rotation steps, each row followed by its count of steps
The counts run from 0 to 576.
[-41 -12  11  -5  -3  25   1  -6  12  -9  24  10 -32  -7  13  12 -44 -43
  35 -31  -2  14  -5  27 -25  18  35 -16  -3   3  41  16  15   2 -12  -2
  19 -23   8 -11  26   1   9  39   2   1 -17 -39 -23   1  14  -5   2   9
  17   9   2 -16 -57  -9  -9  -6  37   7  20 -48 -33   0  13  14 -12  35
 -27 -15 -16   1   2   0]	230
[-24  15 -19   6 -13  35  -8   0   1   9  11  22 -54  13  24   3 -31 -35
  36  -5  -6  -6  -9  34  -8  19  55 -16  -7   5  26  18  31 -11 -20 -15
  -8 -25  17  -4   4 -10  24  29  19  12 -15 -17 -10  15  24 -30  29  36
  13  31  -4   0 -23  -1  -2 -14  28  -7  19 -24 -37  -3  16   6  12  17
 -40 -21 -26 -20  -1   2]	347
[-20  -9  -6  -7 -15  27  -9  -2   4  11  18   8 -30   0   8  11 -26 -42
  35 -28   5  17  -1  16 -37  10  43 -15  -3  17  32  21  18 -12 -22   1
   6 -29  16  -3  15 -16  31  31  -1 -16  -2 -31 -32  10  34 -22   2   8
  21  15   6 -34 -47 -12 -20  16  42   2  30 -35 -41  -4  18  15   4  17
  -9   3  -8 -16 -11 -20]	442
[-15  18 -20   6 -15  36   1  -3   1   3   4  27 -49   9  20  -2 -32 -25
  31 -19   0   7 -13  27 -10  26  53 -18 -10  23  22  11  25  -5 -13 -17
  -8 -32   7   2   3 -13  28  32  15   5 -14 -18 -13   4  26 -28  24  39
  18  19   7   3 -21 -12  -7 -20  37   5  11  -5 -39 -10  24   7  16  13
 -48 -21 -20 -21 -12   1]	351
[-15  -6 -10  -2 -23  12  -2  19   2   7  11  14 -42   4  21   9 -31 -47
  47 -25  -1  16   0  28 -32  10  46 -16   9  12  31  21  20  -7 -19  -3
  11 -26   6 -13   3 -19  29  26  15   4 -11 -26 -17   2  18 -20  24   6
  11  22   4 -31 -40 -10  -6   5  55   4  27 -19 -43 -16  20  11  14  17
 -13   6 -23 -16 -11  -7]	173
[-12  -1   3   4 -11  25  -9   2   3  13   0   6 -31  -2   3  17 -29 -46
  27 -36  10  19  -9  20 -43  14  46  -6 -10  12  34  21  14  -2 -18   9
   7 -37   1 -10  28 -12  32  27  -5 -11  -8 -23 -39   7  31 -17  -3   8
  21   8   5 -18 -42 -22 -17   7  41  10  24 -15 -42 -16  33   7   1  22
 -12  -1 -18 -22 -11 -17]	210
[-15  -5  -7  -4 -27  25   2  10   5   4   9   5 -59   1  21  11 -46 -33
  32 -21  -6   8 -22  26 -18   7  41 -16  -5  12  31  23  10  -7 -30 -14
  24 -25  -7 -16   5 -11  36  34  27   6 -14 -13 -22   0  21 -23  30  15
  -2  15  -2 -14 -27  -9  -7   4  53   5  21 -21 -34 -11  35   4   8  17
 -14 -29 -24  -3 -20  -2]	435
[-30   1   3  11  -7  25  -1  -3   2   2   7  27 -61  -1  27  -3 -31 -47
  44 -28   2   2 -18  44 -29  14  32 -23  -3   7  38   8   8  -3 -19 -14
  -2 -26  12 -17  24   0   4  26  26   9  -9 -22 -18  -4  27 -15  23  11
  22  34   4  -3 -45   6 -10 -17  35   2  12 -33 -35  -5  14   5   1  24
 -12 -11 -25   3  -1   3]	271
[-16   3 -14  -1 -20  20  -1  10   3   5  10  19 -56   4  18   1 -34 -42
  42  -9  -2   1  -5  35 -27  13  52 -21   5   6  26  11  28  -2 -28 -22
   1 -13  11 -14  -4 -19  28  23  22  -3 -11 -18 -11   3  27 -36  33  17
  13  32   5 -12 -30  -6   0   5  40   1  23 -21 -54  -4  18  19  14  18
 -15  -8 -23 -11  -7  -1]	144
[-29  -9 -17  -4  -1  40  -6 -14  -1  -8  26  15 -36  -7  23 -11 -22 -21
  44 -18   5  20 -18  18 -15  28  44 -33 -13  19  40  16  20 -20 -21 -17
   1 -23  13   1  13 -25  13  35   7  -7  -8 -32 -15  10  37 -26  12  28
  12  21   5 -22 -44 -10 -16 -16  35  -2  20 -40 -28   3  13  13  11  21
 -26 -29  -8  -4  -9  -1]	369
[-24  15   4   2 -27  23   6   8  12  14  13  13 -47   7   4  32 -52 -45
  25 -24  -6  -2   0  26 -30   6  41   9   3   5  23  22  17   8 -13  -3
   8 -30   2  -6   6  13  37  30  10   7 -18 -16 -27  -2  10 -20   7   6
  22   4   1 -10 -44 -12 -10  11  45  12  25 -29 -45  -2  29  16 -16  24
 -23  -6 -20 -20  -5 -11]	489
[-15  25 -15  14 -22  35   8  -7   1  -2  13  28 -61   0  22   9 -34 -32
  37 -22   2   3 -18  32 -24  23  37  -6  -5  30  19   2  13   2 -16 -24
 -18 -30   1   3  -5   4  31  31  22   8 -18  -4 -13  -6  26 -18  13  17
  28  21  10  -3 -46  -6  -8 -20  40  12  10 -18 -39  -2  19  10  -2  19
 -29 -18 -14  -9 -13  -9]	55
[-23  13  -2   9 -18  34  -1  -5   4   2  11   6 -41  -2  15  18 -33 -41
  29 -38   3  21 -17  16 -23  10  38  -3 -13  23  35  29   6  -8 -13   4
   8 -46  -4  -7  25   8  34  36   2  11 -13 -14 -28   2  18   2  -2   5
  17   0  -1 -12 -54 -14 -20 -18  48  12  24 -27 -21 -13  33   1  -9  25
 -21 -17 -17 -13  -9 -13]	265
[-33  17  -9  -5 -10  36  -7 -19   9  -4  32   8 -30   1  11  11 -37 -27
  37   0  -8   5 -12  16  -3  20  56 -14  -8   3  33  24  27  -5 -17 -19
   9 -20   5   2   4  -4  31  36   4   2 -22 -20  -7   6  29 -19   4  25
  12   7 -12 -15 -49  -6  -7 -17  32   3  29 -49 -30   8  17  21  -3  38
 -32 -34 -13 -10   4   4]	361
[-23  11   0   8   0  41 -11 -20   4   8   5  13 -30   2   8   9 -26 -40
  25 -29   7  12 -10  22 -32  27  49  -9 -14  13  37  18  18  -3  -7   4
  -7 -39  15   1  36  -6  16  32  -9  -8 -11 -27 -31  12  30 -12  -6  27
  33  11   3  -1 -45 -21 -19 -15  22  10  15 -22 -36  -6  25   5  -4  26
 -38 -11 -17 -24  -3  -9]	281
[-32  15  -8  16 -16  24  -1   4   4  11   5  28 -60  10  29   8 -32 -49
  41 -22  -3  -6  -9  44 -25   9  42 -10  -1   5  26  20  18  -2 -18  -9
  -8 -29  13 -12  15   5  17  27  24  19 -12 -16 -21   6  14 -15  28  17
  19  34  -5   1 -36   6  -5 -11  36  -1  20 -26 -36  -6  17   5   1  14
 -22  -5 -33 -10  -1  -4]	545
[-26  -1  -2 -13 -14  25   3  -4  10  -7  30   4 -24 -10   6  15 -40 -35
  38 -23   1  20  -1  13 -22  19  48 -10   3  13  34  15  21  -3 -15  -9
  17 -19   7  -2   7 -15  29  36  -1 -11 -14 -30 -17   5  26 -15   2   8
  13  -1   2 -32 -58 -16 -10   3  47  11  28 -43 -40   0  14  24  -5  34
 -24 -15  -6  -5  -4  -5]	429
[-28  10  -3  11 -18  36   2  -8   4  10  15   6 -36   5  17  20 -27 -40
  26 -34  -2  18 -14  12 -21  12  35  -4 -10  23  36  33   6 -10 -13   8
   5 -50  -3  -3  27   6  33  40   1  10  -6 -20 -32   6  15  -2  -1  12
  15   1  -2 -13 -53 -12 -23 -17  43   7  23 -32 -16  -5  29   1  -4  22
 -30 -17 -18 -15 -12 -14]	535
[-28 -16   8  -8   1  34   2 -12   7  -7  14   2 -41  -9   9   6 -46 -31
  30 -28   4  17 -22  20 -26  26  41 -19 -13   6  42   9  15   3 -26 -11
  28 -21   3  -9  26 -16  16  39   6 -14 -19 -33 -24  -3  29 -16   7  15
   7   6   5 -11 -44 -19  -9  -1  39   5  17 -35 -35   2  29   7  -2  33
 -21 -36  -8   5 -10   2]	196
[-42 -15   7  -8   0  24   0 -10  11  -7  19  13 -35  -4  16   7 -38 -43
  41 -39   1  16  -5  25 -28  19  34 -18  -4   7  42  14  15  -2 -12  -4
  15 -24  11  -3  30  -5   6  39   3   0 -16 -46 -22   2  15  -8   4  11
  17  11   6 -19 -54  -6 -13 -13  35   4  14 -48 -28   2  13  12  -6  27
 -30 -15 -12   2  -3   1]	500
[-33  22  -5  17 -19  25  -3  -4   3   8  21  12 -35   3  24  19 -18 -49
  41 -19   1  18  -8  21 -21   8  45 -11  -2  15  33  36  11 -14 -11  -1
  -5 -41   5  -9  17   8  35  28   5  16 -13 -10 -20   4  23   0   4   3
  18  11 -10 -20 -58   0 -15 -18  40   9  35 -40 -23  -9  17  11  -1  29
 -14  -5 -25 -17   6 -10]	303
[-12   6  -9 -11 -16  29   0  -3   4  -5  19  12 -23  -5  -4  18 -38 -29
  32 -21   7  22  -3  10 -30  25  51  -7  -2  27  27  12  21   6 -15  -8
   5 -24   4   1   1 -18  40  32  -5 -21 -13 -22 -21   1  31 -24  -3  14
  22  -4   9 -25 -49 -24 -14   5  46  17  27 -27 -52  -5  23  20  -4  30
 -25 -12  -1 -21 -11 -11]	155
[-26   8  -7   9 -12  31  11  -4   4 -13   6  27 -51  -3  27   1 -35 -37
  39 -41   6  19 -20  34 -23  27  31 -17  -4  27  30   5  12  -3  -9 -18
  -6 -34  -2  -4  14   2  13  37  17  13 -14 -26 -15  -6  19 -10  13  20
  24  16  15   0 -46 -11  -9 -30  44  12   5 -17 -30 -11  18   0  -3  20
 -39 -21 -14   3  -9  -2]	26
[-37  -3   9  -7  -5  23  -2  -3  12  -2   8  19 -44   2   4  11 -54 -44
  32 -24  -3  -4   1  39 -25  19  49  -5   1  -7  34   7  29  10 -12  -6
  12 -14  19  -8  22  -3   8  32   6  -4 -21 -34 -21   2  12 -23  11  16
  23  19   4  -1 -44  -7  -2  -2  30   5  16 -32 -48   3  16  17  -9  28
 -35 -14 -24  -6   5   7]	487
[-28  23 -14   7 -21  40   4 -15   8   5  33  20 -33  -1  16  16 -26 -31
  40 -18   0   9  -6  17 -19  18  36  -2  -2  30  24  14  14  -9 -14 -12
 -16 -37   7  12   0   5  33  36   3   3 -11 -14 -15   4  28 -15  -1  10
  28  11   2 -21 -60  -2 -15 -14  40   7  25 -45 -32   7   9  20  -9  22
 -27 -11  -5 -13  -6 -18]	58
[-33   6  -4   6 -22  26  13   1  12   1   9  30 -56   3  24  14 -47 -44
  36 -35  -5   1  -4  40 -25  15  26  -3   4  21  23   3  12   3 -15 -19
  -4 -23   9   0   7   6  11  33  23  15 -14 -30 -19  -6   8 -17  16  15
  28  20  15  -7 -43   3  -7 -13  43   7  11 -28 -36   0  15   7  -7   7
 -36 -14 -17   1  -9  -5]	258
[ -8  11 -21   5 -26  28   3   4  -1   4  14  25 -46   2  18   8 -27 -33
  42 -17   3  12  -2  25 -26  22  51 -12   4  27  20  10  27  -6 -18 -20
 -15 -26  13   3 -11 -19  35  24  15   0  -8 -17 -15   5  30 -33  22  21
  27  24  10 -20 -32 -11  -6  -5  42   4  21 -14 -48  -7  16  15  13   8
 -26  -3 -18 -23 -13 -11]	114
[-26   3   2   5 -30  16   6  12   5   3  14  12 -52   2  23  24 -44 -50
  37 -31  -7   8  -8  31 -27   3  36  -6   5   9  35  21  10  -3 -19  -6
  16 -31  -3 -17  13  10  30  35  20  23 -15 -19 -24  -4   7  -4  20   0
  10   9   0 -17 -47  -1  -7  -3  54  11  25 -31 -34 -10  27   9  -7  20
 -15 -11 -26  -5  -9  -6]	232
[-31  -6   4   3 -14  20   6   4   9   3   6  13 -59   4  25  11 -47 -43
  34 -28  -8   6 -14  37 -20   8  38 -17  -3  -2  38  19  12   1 -18  -9
  24 -26   0 -18  21   1  12  36  24  19 -18 -28 -18  -2   9  -8  28  12
   4  15  -4  -3 -36   0  -6 -13  45   4  18 -30 -31  -4  27   5  -4  23
 -26 -25 -31   2  -6   7]	233
[-22  26 -16   4 -25  39   0  -5   2   7  31   3 -37  -3  14  22 -33 -26
  35  -3 -10   7 -11  10 -11  11  53  -4  -8  18  26  28  16 -12 -20 -13
   2 -30  -4   0  -5   4  47  35   7   6 -17  -4 -14   1  26 -17   6  16
  11   1 -10 -20 -51  -7 -13  -9  44   8  38 -41 -29   0  24  19  -4  29
 -19 -28 -16 -15  -7 -10]	362
[-14   3  -8  -6 -26  29   2   3   6  12  13  17 -38  -1   3  22 -43 -38
  30 -25   0   7   6  17 -39  15  38  -2   7  23  20   8  19   5 -22  -9
   1 -24  10   4   2  -8  33  30   5 -14  -8 -23 -28   2  26 -32   5   7
  27  10  13 -23 -47 -15 -15  18  43   7  23 -26 -49  -1  24  18  -8  12
 -21  -1  -8 -21 -18 -18]	185
